rotation ticks, each row followed by its count of ticks
The counts run from 0 to 554.
[112 141 135 157 116 142  79 118 170 181 114 108 119 161 169 156 119 140
 140 102 106 162 132 139 156 115 125 117 149 101  90 110  67 137 128 159
 136 141 171 138  79 103 124]
350
[120 124  91 142 136 124 110 160 158 133  97 130 100 107 126 142 114 111
 131 119  89 169 169 121 174 104 107 141 141  71 129 142  64 145 142 155
 147 111 148 175 112 138 130]
512
[149 125 104 139 120 116 105 168 138 137 105 114 127 105 123 144  94 134
 119 102  91 158 146  98 157 143 103 119 161 137 103 143  42 191 109 129
 155 132 147 138 113 100 159]
206
[110 141 129 158 117 103  55 105 135 141 133 109  88 147 162 149 110 124
 145  95  86 163 135 151 134 125 151 143 139  83  93 109  85 149 118 151
 141 123 182 138  77 118 128]
334
[162 154 103 127 116 145 130 145 113 153 102  94 119  89 135 182 144 147
 124 111  89 155 154 105 153 127 119 151 190 125 128 114  46 136 122 151
 142  99 138 177 107 124 134]
389
[144 142 100 127 118 146 120 161 124 153  84  87 119 118 142 187 130 136
 118  95 112 144 132 107 158 118 123 138 175  99 108 113  74 153 103 153
 143 116 130 199 100 100 138]
381
[130 136 173 173 129 144 102 165 143 162 126 130 118  94 112 150 117 188
 111 108  94 137 135  97 161 113 112 132 182 138 128 134  65 167 122 111
 160 133 151 155  93 151 144]
221
[136 108 119 149 124  93  76 149 163 127 114  89 111 107 114 135  96  85
 138  99  74 153 142 124 121 137 121 155 166 142 133 116  64 183 120 137
 180 122 142 134 145 144 144]
463
[129 144 133 121 128 142 148 135 159 150  69  93 125 139 142 140 115 126
 132 125 123 178 148 140 155 107 115 160 176 106 116  95  92 139 103 118
 139 108 136 216 118 105 128]
124
[119 152 152 141 159 126 113 120 166 157  95  98 116 128 128 110 113  89
 155 103  90 186 119 153 134 102 147 132 188 104 148  96  82 175 117 136
 142 127 133 168 115 103 163]
324
[171 116 130 138 105 104  92 144 110 151 102 100  97 129 118 160 114 113
 125  93  91 146 134 130 121 159 152 130 164 140 132 110  56 161 106 126
 159 128 147 163  87 100 161]
181
[110 133 105 132 114 127 127 118 179 151  86  84 122 141 176 157 124  95
 150 118 123 176 135 145 140 115 111 168 172  98 113  99  89 139 116 134
 152 101 124 189 139 102 110]
125
[101  83 124 172  97 108 102 137 157 118 104 102  97 124 170 168 127  85
 122 120 118 162 143 135 143 148 117 146 159 106 129 126  49 146 125 119
 170  98 109 163 146 134 123]
3
[127 150 153 137 157 141 104 158 163 150 109  98 125 125 106 114 115 114
 127 103  69 172 141 149 132  87 129 116 159 160 103 116  59 178 119 144
 149 124 155 144 103 133 128]
67
[127 131 169 136 150 124 133 153 123 131 107 118 105 103 114 101 127 135
 112 122  92 176 162 135 157 111 141 106 160 166 125 141  38 176 116  97
 149 117 153 148 105 137 151]
38
[160 147  99 128 115 127 166 113 135 132  91  91 110 125 129 148 130 128
 120 133 105 190 164 136 136 116 112 160 179  98 138  97  78 145 104 101
 132  98 136 193 118 103 127]
132
[161 149 142 145 108 119 137 112 130 155  94 105 104 138 133 133 159 119
 127 121 116 183 114 130 132 114 117 145 195  93 137 100  94 159  95  85
 142 106 120 197  92 101 140]
148
[150 142 132 162 124 140 128 118 166 167 104  84 123 158 104 146 121 130
 120  93  95 166 130 165 126 103 135 131 178 116 131  76  67 165 117 132
 109 135 151 160  81 102 132]
348
[145 140 113 124 117  99 117 130 108 138 102  82 114 124 147 162 134  84
 143  92 109 182 126 116 125 129 143 147 175 100 140 112  57 170  91 127
 145 105 123 162 133  95 150]
157
[ 94 109 141 154 104 109  84 135 162 111 108 124 111 121 162 110  82 123
 141 118 111 172 162 117 163 149 108 143 146 117  96 130  69 178 104  89
 172 133 163 129 147 108 148]
460
[128 105 131 182  93 122 105 101 142 118 140 126 101 108 147 144  88 166
 107 121 110 159 163 120 152 163 107 141 182 124 109 114  64 169 119  97
 164 135 155 127 109 120 141]
208
[157 173 161 148 138 112 109 128 126 149 122 124  92 152 130 111 120 136
 132 102  89 186 119 135 136  95 139 115 158 113 110 115  84 173  94 139
 145 130 180 155  59 125 140]
327
[120 116 120 143 133 120  91 160 153 139 108 123 133  83 114  99 106 132
 141 113  79 155 174 102 159 136 109 142 151 104 140 126  45 181 136  97
 147 122 159 141 133 115 159]
467
[145  91 116 175 118 124 111 177 173 140  96  92 118 135  92 157 121 125
  96  92  89 142 114 122 130 120 101 133 168 140 114 109  69 185 126 118
 150 131 131 170 101 131 126]
226
[131 148 180 130 151 118 109 138 144 158  97 109 103 133 116 120 143  95
 137 112  76 182 144 169 126  82 147 142 171 136 146 116  77 166 109 129
 160  96 140 172 107 160 124]
295
[130 122 129 138 121 113 119 176 109 127  93 106 108  96 129 170 143 104
 123 102  97 148 154 112 151 121 133 134 161 117 138 155  37 154 107 136
 162  99 128 166 127 156 133]
6
[130 156 122 120 147 137 122 142 118 131  97 105 108 125 117 127 100 129
 137  94  96 173 160 135 150 118 153 125 157  93 116 115  60 180 113 149
 115 128 178 162  92  93 153]
336
[ 99 143 162 166 127 121  71 133 119 109 138 137  78 102 161 117 109 146
 124 116  87 181 161 128 160 117 126 114 147 113  93 136  86 169 120 130
 177 126 177 145 105 142 148]
53
[149 149 123 113 149 113  98 132 130 144  96 100 115 114 133 117 113  81
 150 122  69 192 179 144 136 116 146 131 143 135 119 123  55 159 118 149
 155 106 161 147 111 136 144]
312
[120 136 155 142 149 142 109 188 163 145  90 114 107 136 102 140 122 126
 128  88  96 149 142 133 166  73 125 135 149  99 133 123  72 161 120 147
 144 120 150 189  88 156 123]
503
[ 85  95 103 158 115 131  98 158 173 111 108 108 122  93 146 151 105 126
 128 106 115 149 152 113 166 133  94 142 159  97 115 118  70 172 131 129
 157 131 128 163 161 118 135]
231
[ 90 101 160 182 122 121  80 126 206 152 117 113 104 150 146 152 118 124
 131 104 104 157 134 154 152  98 116 145 151  85 123 109  72 140 136 139
 141 121 148 135 112 158  99]
501
[157 139 130 163 118 113 101 165 111 130 125 119 100 115 108 152 105 164
 110  91  98 147 127 100 153 132 126 125 168 141 112 136  62 190  96 115
 160 140 160 154  94 120 150]
205
[127 116 126 164 121 145 144 161 161 126 110 109 115  78 104 151 112 153
 104 121  87 156 182 119 165 123 100 154 179 126 142 112  55 154 143 104
 146 117 136 166 128 150 137]
238
[ 82 115 131 155 124 135  84 125 175 122 107 117 101 127 163 114  81 145
 130 123  94 172 171 148 160 120 107 132 137 101  72 103  97 155 136 128
 150 136 179 155 113 119 120]
77
[133 132 114 140 127 136  94 133 186 172  97  84 140 159 136 149 120 105
 127  92  90 160 123 141 130 111 127 128 165 109 110  97  64 152 132 164
 125 127 144 141  85  95 127]
349
[108 116 194 177 127 120 103 105 159 135 122 131  87 114 147 111 137 126
 113 141  86 186 138 166 138 122 125 124 181 134 128 107  83 153 135  90
 171 108 143 139 110 153 138]
41
